In the rows, zero is written as 128.
One turn moves each row of this set onto another row. After a few examples, where does it send each row asked below?
binu: [117  75 132 139 129 101 167 145 121 121 134 146 122  97 130 117 126 102
 124 118 123 142 164 141 139  98 138 134 103 109 111 116 105 105 133 147
 137 115]
vemog: [111 123 155 141 134 103 114 140 129 126 127 117 126 108 121 137 149 118
 128 110 145 141 124 118 137 116 134 157 109 137 102 116 128 105 151 143
 132 111]
boma: [124 121 111 158 148 149 128 146 108 141 138 181 109  98 118 136 122  94
 137 137 120 140 136 139 139 141 160 126 116 140 119 128 103 141 140 101
 128 148]
ledum: [150 125 141 137 146 131 125 138 135 105 142 168 138  95  93 128 160 130
 135  97  82 126 144 109 149 152 145 128 122 114 128 135 110 132 142 124
 137 125]
ziv: [115 113 146 133 147 111 108 142 132 114 126 116 122 100 116 130 151 139
 130  99 125 149 134 141 145 140 126 152 121 120  83 117 132  99 140 140
 129 108]
nele: [124 127 117 133 133 105 124 111 106 111 152 150 146  99 136 141 116 102
 133 105 133 143 121 117 127 136 116 115 110  98 124 119 132 148 122 138
 127  95]
zugo: [136 136 147 134 128 138 115 129 151 127 147 174 136  86 100 123 146 112
 128  97  93 133 131 117 128 137 160 135 123 115 140 131 121 135 153 148
 137 131]
mivis: [134 142 145 133 138 139 138 130 133 112 144 177 139 112  86 125 160 120
 134 109 100 116 140 114 138 125 142 138 118 121 140 125 107 125 161 132
 136 110]
gukid: [119  72 136 140 129 111 157 152 125 118 128 150 120  97 129 115 123 103
 119 121 126 140 159 149 127 102 142 143 102  94 100 122 117 100 127 143
 131 127]
pera: [134 118 133 141 145 145 124 148  95 117 170 164 107 115 127 129 145 115
 151 129 136 137 147 126 129 124 147 121 128 105 128 112 137 108 134  83
 122 133]
gar: [119  71 138 138 137 104 153 148 120 112 127 148 120  90 120 106 123 108
 129 112 123 145 162 141 133 113 135 133 104  91  99 120 118  99 119 127
 132 115]
Lidus: [108 127 110 158 137 161 128 138 117 147 140 181 108 101 120 115 127 116
 124 131 115 139 140 149 141 151 154 135 122 142 119 115 104 134 134 108
 131 144]
Ful: [150 129 142 133 140 140 135 152 147 110 146 175 133 108 101 147 155 107
 128 115  84 128 137 117 135 138 154 137 121 114 119 133 104 138 158 154
 128 133]
Kalav: [118 133 115 146 151 153 136 145 111 140 139 182 106  97 111 122 126 105
 138 144 109 155 138 148 151 147 142 116 119 140 122 110 105 131 140 105
 132 126]
kikuf: [120 127 110 144 118 113 136 116 109 107 152 149 149 116 145 142 125 113
 116 112 132 122 121 116 126 131 118 141 112 109 114 122 116 152 120 150
 121 109]
vam: [106 125 114 144 121 134 133 120 105 125 174 166 113  83 131 112 142 113
 152 113 122 143 139 125 107 110 170 139 146 127 119 122 115 133 131 117
 101 123]
pesu: [136 131 144 130 149 150 118 134 135 111 138 185 136  99  84 131 154 122
 131 101  99 122 136 131 116 135 155 139 121  98 120 139 127 123 156 130
 124 123]
Dusu: [128 112 110 137 141 128 124 122 114 103 156 150 143 131 136 146 122 109
 130 102 134 125 138 143 128 156 114 129 118  82 104 115 120 141 122 143
 129 106]
Pamu: [115 122 101 153 148 145 134 135 112 135 140 178 111  86 113 120 126 104
 145 126 105 148 142 147 145 149 156 125 130 145 111 124  89 144 133 106
 125 131]
ruvi: [113 133 112 153 144 151 135 142 105 134 129 186 110  85 111 117 128 116
 128 143 109 147 129 137 135 139 150 131 118 141 109 126 109 136 128  97
 116 135]
lozag: [116  67 138 146 128  97 148 143 125 125 132 143 118  85 132 105 122 104
 125 102 124 145 163 128 134 117 145 130 103 101 108 120 115 107 117 137
 137 125]
Fuze: [116 122 110 145 126 146 154 139 110 115 178 157 109 116 139 114 158 137
 141 127 105 136 158 133 141 130 143 139 148 131 113 101  96 122 128 124
 113 124]
Bula: [130 122 124 136 133 122 116 129 113 111 149 151 139 112 143 139 121 118
 113 110 129 140 123 120 129 158 108 121 107  84 113 111 144 138 112 138
 128 114]
zisil: [114 105 136 140 146 110 112 140 130 115 129 119 126 109 118 147 151 122
 135  95 135 135 135 143 130 127 144 162 123 123  75 131 118 110 150 150
 120 115]
feri: [118 131 109 129 129 127 140 122 120 101 153 156 144 116 136 137 121 113
 122 118 121 139 124 143 121 139 110 137 122  93  99 111 119 144 122 162
 115  95]
Vep: [129 118 122 131 135 156 129 152 124 129 183 162  99 110 143 131 139 106
 146 129 114 158 151 156 128 135 156 124 145 105 117 100 124 118 141 135
 120 137]
Lete: [114 120 145 131 146  99 128 146 127 112 127 120 125 102 114 147 150 114
 139 114 127 152 127 130 136 116 133 152 118 134  82 122 115 112 154 154
 117  98]
sokik: [105  80 139 141 124 102 158 137 122 130 132 149 120  87 129 101 125 110
 117 111 126 145 159 132 131 101 138 133 100 107 116 113 118 101 126 142
 136 113]
Bagu: [139 121 129 141 131 121 133 153 104 115 168 156 106  80 142 129 142 110
 147 134 106 161 134  98 133 127 155 119 134 125 117 121 124 133 118 105
 107 139]
Beg: [120 112 149 134 144  99 102 137 136 124 135 109 125  98 121 138 142 112
 144  93 136 152 134 133 149 134 137 141 119 127 103 116 125 108 149 143
 142 109]

Bagu -> Vep
Pamu -> boma
gar -> binu
Where do these go?
Dusu -> kikuf
zisil -> vemog
ledum -> Ful

One turn moves each row of this set onto another row. After a few examples, where does it send each row asked below?
laduz: [129 135 124 129 126 131 126 110 136 106 129 116  96 135 130 108  97 117
 135  88 133 117 160 122 118 118 160]
tekeg: [ 97 113 110 109 117 114 138 149 137 130 145 125 117 126 116 114  94 140
 153 133 138 125 127 152 130 108 132]
Lopar: [106 142 128 108  91 146 102 117 140 117 148 143 126 135 130  92 129 155
 126 137 132 109 139 153 125 108 152]
zar: [121 121 136 108 140 145 120 143 139 124 106 129 123 147 100 107 145 144
 122  93 143 115 170 123 124 137 120]
Domub: [119 152 125 121 155 155 113 113 146 120 142 133 124 148 110 127 105 152
 123 131 122 110 142 148 116 113 104]
tabi: [129 142 113 109 124 134 131 136 128 136 111 131  98 152  96  99 148 117
 141 108 138 121 165 110 134 147 136]
gogu: [117 144  87 118 122 135 117 132 130 126 124 130 111 150 131 110 133 123
 111 144  96 123 122 127 131 120 140]
Radi: [129 130 119 129 141 119 135 113 148 121 136 111  95 149  98  76 121 156
 137 132 133 123 127 115 143 103 147]
nufus: [127 130 116 110 123 127 128 112 128 113 142 146 116 144 128 106 130 117
 109 148 110 140 150 152  94 128 111]
vek: [109 150 106 121 104 153 126 119 131 128 160 129 108 121 124 108 106 143
 132 116 144 126 150 143 129 104 166]
Lig: [126 151 117 112 128 117 119 125 126 145 155 153 148 138 145  89 113 143
 128 129 136  99 144 140 117 108 148]
nako: [149 129 126 119 134 138 141 112 130 131 168 123 110 143  96  89 121 142
 155 125 153 114 127 158 114 123 111]
mek: [129 128 125 109 121 128 138 131 107 123 136 125 111 126 135 129 143 120
 135 107 106 136 133 146  86 120 138]
Bori: [132 140 124 106 133 134 130 140 122 133  99 125 120 144  97 101 141 117
 156 107 138 134 164 117 114 140 124]
bis: [119 138 136 121 155 116 126 131 131 138 110 116 109 128 125 110 110 164
 141 105 131 121 116 112 119 110 143]
mabe: [132 126 102 121 135 149 135 132 130 133 110 141 120 145  79  94 154 131
 147 111 150 115 157 139 138 137 122]
lisi: [114 121 134 127 116 130 128 123 126 129 132 134  92 150 133  75 148 148
 116 118 132 122 112 132 132 132 162]
defe: [131 136 126 132 127 103 130 114 150 132 126 139 130 146 133  98 113 109
 137 141 107 106 147 139 114 154 139]
tek: [115 111 137 123 148 139 124 129 148 120 148 123 118 160  96  83  92 157
 139 112 132 129 126 142 118 120 117]
piba: [102 135 135 110 135 125 151 121 129 122 159 120 112 114 117 110 116 131
 152 125 132 137 156 153 118 103 164]
Nopa: [128 134 111 131 132 151 128 136 131 139 111 148 134 156  99 107 150 125
 130 122 143 119 165 134 134 146 111]
kareg: [116 116 133 116 138 155 113 114 145 103 128 149 107 130 143 104 134 146
 144  99 132 102 142 165 148 124 131]
Miva: [115 107 148 132 143 137 117 128 132 136 149 147 122 146 127 100 128 168
 136  95 120 118 119 125 138 124 138]
Razo: [149 141  87 110 127 135 130 118 113 124 127 133 105 113 124 123 140 134
 151 135 121 135 128 134 125 104 128]
gepig: [139 112 102 129 116 136 133 130 151 125 132 110 138 119 122  82 128 127
 161 117 133 119 122 165 124 130 115]
gana: [158 136  93 126 130 129 124 128 135 140 126 141 139 134 139  90 107 122
 154 125 128 107 131 150 124 146 135]
Fab: [112 106 114 132 121 139 126 135 169 109 122 127 114 136 131 110 113 147
 146 109 131 122 138 169 136 127 106]
kana: [124 136 131 123 127 138 126 138 131 136 105 131 142 151 100 109 151 120
 140 116 132 128 165 126 111 142 106]
bigo: [113 132 100 118 110 120 136 131 128 145 164 118 135 121 122  80 117 124
 134 134 150 109 124 143 128 107 143]
Moziz: [110 137 145 115 139 130 125 135 124 134 122 106 127 136 140 108 151 135
 116 128 108 109 110 131 116 125 141]
Tifa: [120 133 129 121 110 143 115  98 148  96 134 126  93 142 122  84 137 127
 136  98 129  94 147 146 132 116 155]
labar: [142 143  96 118 135 138 120  97 127 135 159 168 115 132 110 108 115 134
 138 128 128 118 140 145 112 128 107]
fubor: [131 145 126 111 128 131 133 107 139 110 124 110 109 123 107 114 135 142
 142 149 133 130 134 157  99 107 102]
gesuk: [141 134 127 125 158 156 127 108 131 125 169 127 123 145 109 101 139 148
 133 129 126 101 134 134 152 108 136]
vov: [107 139 101 116 119 131 124 129 117 129 114 134  89 133 122  98 117 131
 129  96 116 135 116 131 102 123 160]
Pata: [117 130 128 109 132 145 121 131 135 135 119 136 115 145 101 100 161 125
 120 101 134 110 167 111 139 149 130]
Dizo: [128 122 149 123 145 115 136 106 129 119 132 120 125 116 135 108 117 102
 141 113 119 119 155 127 112 138 151]
Regad: [130 122 121 114 131 138 133 142 142 123 103 123 114 150  78 101 146 146
 145  97 148 115 162 135 121 129 120]
Tidab: [105 115 143  93 121 129 115 140 129 118 137 148 132 126 136 116 120 158
 154 137 128 116 133 162 128 109 138]
Bogel: [102 143 142 108 136  99 133 123 144 125 145 146 129 144 128 102 110 143
 140 138 115 120 160 150 107 106 150]

defe -> Fab
Lig -> Tidab
Bori -> mabe
Where do these go?
gesuk -> Moziz
labar -> Miva

One turn moves each row of this set onto another row. After a few examples, where does it send each row asked below?
dokel: [115 133 143 122 130 141 124 113 153 112 131 127 111 143 125  95 107 115
 117 135 116 150 122 144 139 127 150]
Mutir: [116 118 138 141 145 141 117 154 133 120 148 121 162 143 141 132 138 121
  98 138 118 127 136 117 115 125 129]
pepo: [142 101 120 123 141 147 131 108 138 142 122 119 123 134 116 143 131 108
 145 129 113 150 128 150 146 139 117]
bunib: [130 136 126 136 126 121 125 124 142 136 127 155 141 104 126 145 117 117
 148 124 122 113 125 132 104 163 113]
kinu: [123 137 100 115 122 132 123 147 132 115 153 129 147 127 125 126 113 113
 143 129 140 127 116 137 156 102 146]
ganum: [126 133 160 116 149 106 130 121 134 109 163 132 132 119 117 121 115 122
 153 131 131 141 135 135 140 125 133]
gavim: [148 145 124 113 133 149 107 132 150 121 133 125 133 115 145 139 127 145
 148 122 135 127 135 107 116 125 127]
Dudok: [141 113 130 127 116 111 143 141 124 110 144 134 138 150 124 146 152 103
 111 121 135 155 151 140 126 132 137]
sanap: [113 142 136 132 156 138 105 141 118 138 125 131  99 114 110 119 107 147
 118 132 122 143 142 143 133 124 138]
defar: [ 97 141 134 122 133 111 143 108 137 132 134 139 112 123 129 142 135 147
 147 144 130 127 140 106 142 123 155]
vana: [108 114 131 141 145 135 162 133 115 115 142 118 154 146 142 145 137 131
 128 125 134 143 134 148 132 119 139]
pateb: [132  92 127 155 121 130 123 127 113 114 123 121 145 132 120 156 125 126
  96 147 145 139 127 145 121 126 135]
Ligos: [123 107 130 123 129 149 133 121 111 101 135 135 145 150 127 143 129 127
 102 121 105 145 123 145 128 118 158]
Tof: [136 118 119 134  90 121 142 138 130 139 124 137 115 130 118 128 110 109
 109 130 119 105 135  94 150 121 130]
vug: [136 136 107 128 134 137 123 148 111 114 135 147 137 130  95 153 107 132
 117 132 155 114 117 126 134 136 129]
Foga: [140 136 132 136 143 131 137 111 139 136 119 111 114 143 121 103 122 145
 117 144 115 162 137 139 134 146 146]
nisi: [135 120 123 118 148 116 134 144 114 104 122 110 119 110 154 117 108 130
 114 135 123 111 111 122 133 124 114]
dugi: [136 131 132 142 132 128 120 112 134 128 143 149 109 114 117 100 109 143
 116 135 109 142 148 141 155 114 136]
gemu: [134 150 138 129 158 120 143 113 153 133 135 127 118 141 143 113 121 124
 102 118 125 133 133 131 119 146 156]
pilev: [143 108 131 152 104 114 115 112 144 127 128 108 152 132 121 160 131 113
 115 111 136 138 129 136 121 120 140]
gisaf: [107 139 116 133 101 108 137 119 131 152 117 122 149 136 131 117 123 124
 116 126 126 139 100 103 125 111 113]
muf: [117 145 150 116 135 124 122 122 152 109 112 137  92 138 110 114 109 114
 110 123 118 148 137 135 129 119 137]
vun: [130 129  99 133 105 119 138 140 131 150 140 148 117 121 125 122 112 128
 112 136 120 126 147  88 138 109 125]
mit: [127 130 124 118 125 126 117 112 121 132 136 124 123 144 148 132 130 107
 158 135 143 115 100 136 104 129 134]
Tebi: [122 123 124 141 129 105 100 148 148 130 134 128 111 110 124 103 120 133
 119 133 110 157 116 144 126 149 126]
lomu: [133 128  89 124 128  97 112 143 127 132 108 138 120 125 122 122 112 122
 119 124 115  99 139 121 124 110 132]
fadil: [125 139 177 124 137 103 128 120 115 149 134 121 139 147 125 133 117 140
 121 123 122 133 124 130 114 141 125]
samo: [ 97 124 134 127 137 122 124 122 121 137 121 151 125 132 121 123 138 111
 138 114 118 124 110 109 140 159 162]
ribo: [124 128 127 138 118 115 138 139 138 137  97 124 119 122 141 124 145 104
 142 141 122 128  98 130 130 152 149]
raz: [122 123 102 149 113 103 144 109  94 128 136 140 125 131 107 138 113 121
 116 118 116 141 130  95 130 124 125]
kisal: [131 118 134 119 105 153 126 133 107 148 123 136 145 135 116 146 159 125
 135 116 112 121 135 135 136 137 137]
gura: [127 127 123 152 145 149 122 129 150 150 141 145 120 116 115 156 129 113
 129 108 128 160 135 118 127 116 116]
lov: [132 107 119 138 112 112 145 126 106 150 114 121 139 109 102 130 108 130
 137 122 118 129 108 103 149 129 127]
mezub: [113 136 104 137 127 142 143 135 122 120 127 136  88 115 127 144 104 126
 126 114 133 126 109 111 126 122 110]
Pur: [129 157 128 125 121 117 122 156 145 137 127 123 152 157 139 134 119 131
 147 136 146 128 136 126 133 106 133]
Reni: [113 122 105 123 127  94 142 131 121 137 111 139 136 131 120 132  94 147
 118 148 113 122 145 104 128 113 127]
maku: [124 100 128 139 119 117 125 133 115 107 129 147 153 141 108 148 147 105
 109 118 131 154 134 128 111 138 135]
sez: [134 135 121 157 101 129 132 143 127 133 116 108 129 118 127 146 145 145
 131 126 109 134 136 150 119 121 109]
Sumes: [133 123 140 136 151 125 106 150 143 140 119 132 128 110 135 159 104 103
 115 128 136 143 135 114 119 144 111]

vana -> lov
nisi -> fadil
ganum -> kisal
Where do these go?
pilev -> lomu
muf -> Dudok
Pur -> ribo
gura -> kinu
Ligos -> raz
bunib -> gavim
maku -> vun
defar -> pepo
Reni -> Foga
gisaf -> Tebi

One turn moves each row of this set onto another row. After a few examples, where does it send each row asked below?
zeva: [119 113 122 132 139 130 131 143  99 146 170 130 136 105 120 130 133 131
  93 131 121 135 102 133]
nerap: [132 124 111 123 143 134 131 125 122 120 160 140 126  94 169 105 123 127
 145 151 118 136 138 121]
duk: [123 148 129 164 151 120 124 128 150 119 139 134 152 111 128 125 131 117
 110 124 111 136 129 152]
Zure: [138  88 126 159 156 119 144 129 134 128 149 125 130 138 124 169 140 110
 115 130 116 146 127 136]
tuk: [154 114  99  92 152 144 114 121  99 116 154 131 132 121 130 126 119 126
 113 121 138 140 145 112]
zaki: [152  97 125 129 145 141 133 119 156 108 137 140 120 118 123 131 100 119
 132 119 114 158 139 140]
nur: [137 106 130 147 125 148 135 130 126 161 128 147 135 107 121 122 134 140
  97 137 121 123 122 125]
fif: [143 124  87 141 160 120 128 127 125 135 138 149 102 133 121 124 141 144
 127 124  91 154 124 130]
Kevo: [113 100 123 129 132 119 131 113 127 122 125 112 115 138 152 139 146 134
 124 123 102 117 140 139]
rapu: [144 104 125  91 153 146  98 121 147 125 167 133 136 118 133 123 129 118
 113 127 104 137 147 116]
gune: [153 126 122 147 164 130 131 106 120 132 140 148 127  97 130  91 143 113
  93 118 137 138 144 118]
Tobo: [130 105 144 136 152 131 150 119 133 123 154 138 166 118 138 129 123 136
 121 128 153 134 136 139]
kuvup: [117 130 128 131 141 142 134 133 114 140 159 153 121 116 146 144 131 117
 119 165 118 141 113 147]
pov: [118 104 104 117 125 122 108 144 121 110 140 132 115 112 137 153 152 117
 120 112  99 144 142 144]
Gilo: [118 107 156 153 143 111 135 148 120 138 161 131 118 126 119 144 149 115
 103 121 129 127 134 108]
vez: [138 128 138 144 148 123 126 111 118 124 156 110 113 139 135 133 158 144
 139 119 100 123 160 110]
nudob: [147 140 131 145 150 142 142 132 129 115 158 139 122 120 128 120 125 117
 118 123  88 134 137  79]
zim: [126 128 121 123 130 117 112 136 129 126 157 135 106 139 144 161 136 114
 109 153 102 136 133 145]
rilum: [126 119 130 168 151 137 134 121 115 127 154 132  96 125 138 121 176 127
 125 132 130 129 124 141]
mipek: [128 114 121 124 137 114 109 144 116 104 125 152 126 113 127 138 158  98
  95 118 122 152 131 126]
Bab: [135 135 109 122 136 125 130 132 139 140 163 136 152 127 117 130 149 146
  91 133 138 131 114 120]
Dakoz: [126 114 127 124 157 133 130 129 111 101 174 122 128  87 127 135 140 128
 100 127 118 116 101 126]
kivi: [156 123  98 183 150 118 119 124 113 119 160 137 157 120 132 121 132 116
 119 130 124 131 141 126]
disi: [163 118 121 153 169 160 120 125 141 118 173 126 144 126 104 124 122 122
 123 134 112 123 133 127]
zute: [138 102 111 155 162 140 118 119 127  83 154 144 104 115 145 118 138 107
 118 123 100 121 149 114]
bivu: [138 134 148 158 121 119 117 135 126 149 139 148 130 110 135 108 142 134
 118 129 112 137 156 111]
Kup: [157 132  83 108 149 117 144 110 132 122 152 132 136 126 111 119 135 136
 108 126 128 141 130 127]
zonom: [131 131 152 120 149 136 135 120 128 117 151 136 122 109 130 124 112 135
 112 117 151 125 147 101]
gefu: [124  97 115 140 157 122 128 119 106 136 159 135 155 116 120 121 170 119
 112 153 108 145 149 107]
Ruro: [150 127 131 137 156 132 117 128 136 122 147 123 131 150 139 133 152  90
 143 130 127 139 159 146]
luse: [157 104 115 107 150 150 155 123 123 120 144 134 126 132 136 123 125 101
 112 123 105 122 144  99]
fiba: [146 107 129 133 137 124 122 136 143 110 144 136  88 118 113 146 133 128
 121 101 108 130 159 116]
Tiko: [144 135 125 156 157 129 127  99 116 130 154 121 120 110 121 124 139 104
 131 129  97 158 141 158]
Govi: [165 106 120 110 152 130 100 128 102 123 153 135 103 126 128 123 134 135
 120 122 143 130 134 141]
tafe: [122  75 106 124 148 124  89 128 141 125 154 135 145 120 139 129 148 114
 125 128  97 137 142 125]
gobur: [130 123 121 148 162 164 121 128 128 107 158 148 146 126 138 110 151 117
 152 110 115 149 133 127]

Zure -> zaki
vez -> nudob
Where do these go?
Dakoz -> mipek
fif -> nerap
disi -> duk
zeva -> pov
zute -> gune
gobur -> kivi
rapu -> Bab
nur -> Kevo
fiba -> zonom
tafe -> Kup

One turn moves each row of this set onto another row. After a few examples, where does it send each row asked below?
Vurid: [128 147 113 125 120 119 117 122 144 106 145 135 138]
nos: [120 140 139 116 114 145  84 136 101 131 114 148 124]
Zofaz: [118 143 141 127 114 117 105 146 143 177 102 127 146]
mul: [121 148 147 122 141 151 134 124 143 137 130 123 155]
pizu: [132 137 140 120 137 110 109 157 148 163 112 137 155]
ler: [119 142 144 121 112 143  81 133 104 128 106 157 131]
molik: [132 137 138 121 134 109 107 155 149 163 108 140 155]
soke: [123 150 122 133 119 117 116 118 149 102 136 149 151]
retog: [118 139 144 126 121 123 108 150 141 177 116 121 142]
Dapat: [120 156 136 129 118 136 124 113 147 136  86 139 165]
fug: [120 149 122 133 110 133 126 107 149 117 143 138 141]
mol: [134 136 137 118 137 111 109 158 148 163 114 134 150]
dogu: [118 141 150 123 116 145  83 135 105 127 110 156 133]
Duvaf: [119 151 125 138 109 132 124 105 152 115 137 142 145]
Tefev: [127 141 147 124 115 141  85 129 103 133 112 166 150]
vigiv: [128 150 111 107 118 139 128 121 135 145 105 108 137]
nodu: [118 141 139 125 117 121 106 149 140 179 109 121 141]
gegez: [125 155 115 118 110 131 124 115 141 142  84 124 149]
dur: [121 149 115 129 107 133 126 108 147 119 141 133 137]
nukel: [122 152 113 134 100 127 122 103 149 118 128 139 141]
tokig: [133 137 131 110 116 143  89 135  94 140 124 148 133]
nekif: [120 142 139 118 111 143  81 135 101 130 108 151 127]
goni: [135 136 135 117 135 109 110 157 147 165 112 133 148]
bezav: [128 139 150 122 123 146  90 132 101 133 126 160 146]
nufu: [127 152 106 126 110 112 112 118 146 106 127 142 142]
timak: [122 151 110 129 103 129 124 105 147 119 135 134 136]
pizez: [116 143 147 133 117 120 104 145 145 174 102 131 151]
gab: [117 140 151 130 124 125 108 150 143 176 116 126 147]
Pozad: [125 148 122 129 123 120 117 122 147 105 146 143 145]
Sulen: [133 138 135 119 132 106 108 155 148 164 105 137 153]
nem: [128 150 105 123 113 115 115 121 143 107 136 135 137]
sopi: [133 140 127 113 109 138  86 131  95 138 111 153 136]
Viko: [117 139 150 120 119 146  84 136 103 129 118 154 130]
zabi: [130 142 136 119 108 138  85 129  99 135 105 161 145]
kamir: [117 151 152 132 134 145 128 118 150 132 108 137 168]
goka: [119 153 120 137 104 129 122 102 152 116 130 143 146]
Rovaz: [125 152 115 133 114 113 114 116 148 102 127 149 148]
baf: [126 147 127 111 135 148 134 127 136 144 127 108 139]
fom: [134 138 131 118 131 107 108 157 146 163 107 135 151]
goz: [114 141 153 132 122 122 105 148 144 175 110 132 151]
rek: [131 137 143 115 122 147  91 135  96 137 132 152 139]
Toki: [119 139 144 117 119 147  84 138 102 131 118 149 125]

nodu -> retog
fom -> goni
Viko -> dogu
Where do these go?
goka -> nukel
zabi -> sopi
nem -> Vurid
kamir -> Dapat

